rotation steps, each row followed by its count of steps:
The counts run from 0 to 314.
[123 139 115  97 174 108 122 109 103 137 123  62 140 158 134  97 115 110
 135  95 122 123 158 120 169 177  92 108 113  99 141 136 165]  221
[114 103 139 128  94 144 130 115 197 177 146 128 151 115 114 184 130 116
 147 149 162 115 131 116 138 131 154 120  88 102 118 142  79]  129
[161 153 134  78 155 113 118 138 173 120 144 117 149 120  74 113 131 135
 101 146 104  99 150 103 158 173 128 112 128 132 117 107 184]  212
[131 134 132  70 134 129 132 173  94  98  90 151 103 137 113 141 146 100
 113 129 120 139 124 141 131  84  95 126 168 169 143  93 180]  189
[130  98 104 113  99 141 100 141 179 139 166 127 113 109 117 130 142 142
 137 131 111 124  89 174  99 119 115 163 179 120 111 186  80]  156
[133 126 116 168 113 119 135 115  93 122 117 108 141 181 184  91 130  87
 171 111 160 100 159 129 138 171 142 151  96 120 110 136 112]  247
[114 118  84 155 130 132 149 117 117 141 140 108 120  38 131 121 136 142
  79 133 129 168 115 167  88 126 135  90 163 126 124 132 119]  305
[152 166 118 109 124 111 117 150 169  94 112 139 100  87  88 141 122 188
 129 162 110 149 150 123 103  88 115  96 135 145 145 104 173]  42
[118 107 131 166  88 111 152  85 136 121 137 148 117 151 158 136 111  85
 159 147 159 139 170 107 138 129 159 132  56 104 125 130 101]  116
[142 138 155 155 134 151 107 129 133 103 157 135 176 165 106  82 133 117
 138 101 100  76 147 104 133 182 136 173 153 124 106 119 132]  238
[110 104  76 128 100 147 115 120 159 131 121  82  95  72 147 122 123 127
 106 120 118 161 112 188 117 141 104 116 166  96 110 141 129]  302
[129 111 136 175  81 117 139  83 163 114 145 152 110 145 139 129 106  97
 161 152 144 138 170 103 133 125 158 132  63  93 120 132 109]  117
[126 136 106 140 126 143 117 173 104 111  80 138  91 109 114 125 127 194
 118 133 125 138 112 148 100  63 100 110 176 152 154 122 139]  176
[139 144 136  63 159 119 111 141 123 108 119 117 122 110 106 134 131 108
 102 116  86 145 140 125 153 138  91 113 168 128 137  84 208]  56
[ 83  96 131 115  90 180 114 130 197 147 121 119 140 104 126 178 119 101
 139 120 151 129 129 131 147 154 133 148 130  83 111 105 114]  132
[150 130 131 208  80 131 131  95 134  89 134 126 126 155 140  80 109 110
 162 130 135 112 168 122 128 163 161 140 107 104 108 114 125]  250
[111 121 125 147 111 151 110 172 121 108 121 161 108 105 107 137 134 172
 128 121 117 140 102 159  84  84 117 151 207 144 141 130 101]  18
[114  85 120 166  91 148 126 120 116 140 119 112  94  99 117 131 131 129
 101 105 137 141 103 193 120 151 133 114 206 109 129 106 104]  5
[153 121 154 223  92 131 133 108 112 135 113 156 130 159 124 131 125 162
 155 139 137  97 135  94 136 115 161 111 104 107 135 104 100]  256
[135 148 126  38 148 120  99 159 152 139 103 101 128 146 101 165 139 138
 155 126 115 125 124 130 152 100  75 109 131 133 146 131 177]  50
[162 131 121  99 179 120  94 142 123 154 128 115 150 183 131  94 138 152
 131 126  89  66 118 102 158 156  96 147 129 115 120 159 145]  75
[130 137 125  64 149 108 141 168  84 114  95 151 106 139 128 143 152  95
 113 138 136 143 126 147 131  83 101 115 146 177 146 104 168]  190
[ 96  85 121 147 144 143 107 141 122 159 134 151 102  97 147 156 128 160
 115 122 109 139  86 142 108 114 112 152 183  97 141 150  70]  151
[122 151 105 123 142 125 143 171  95 139  92 132 121 112 117 139 148 178
 133 135 152 136 113 147  96  50 106  97 140 174 154 148 120]  178
[180 139 136 117 186  97 114 131 114 157 154 138 153 151 105 102 146 163
 109 148  79  74 120  86 147 149 125 120 129 129 129 143 134]  73
[102 100 139 135  98 148 148 112 156 167 145 134 146  68 115 181 138  85
 101 137 155 138 128 147 134 155 163 110 137 111 111  87  99]  135
[158 143 121 133 142 143 111 136 128 111 123 103 156 151 120  66 137 120
 113 114 102  72 144 116 156 196 123 143 150 121  96 105 174]  81
[182 122 131 174 134 111 131  98  80 140 113 102 141 179 117  74 143 120
 115 116 107  84 130 123 163 158 131  99 129 114 125 117 153]  86
[164 131 134  97 179  85 143 113  97 162 131 104 151 145 100 121 149 106
  97 133 127  96 137 121 173 166 131  81 119 133 137 112 155]  217
[124 145 130  63 177 110 130 143  93 124 109 116 123 109 131 142 132  98
 102 121  99 144 141 123 149 140  95 114 157 131 137  83 189]  57
[ 97  86 113 163 103 145 127 130  97 149 106 109  91 102 139 134 131 130
 109 102 145 147  99 190 122 141 121 121 200 108 134 109  97]  6
[101 112  99 140 105 144 143 128 147 142 142  99 135  70 128 131 139 106
 103 115 176 139 125 192 105 174 151 123 164 131 108 126  87]  2
[144  85 124 125 103 139 118 132 170 175 138 152 111  78 125 169 151 119
  86 158 120 117  79 161 135 139 146 123 172 107 108 116 103]  294
[127 149 111  80 107 144 105 172 152 102 108 115 121 146  89 132 139 152
 162 121 123 130 120 151 102  58  79 126 148 157 144 156 149]  182
[123  95 120 164  82 142 132 116 133 135 144 112 109  81 102 126 132 118
  94 119 139 146 111 198 114 157 149 113 195 117 118 110  97]  4
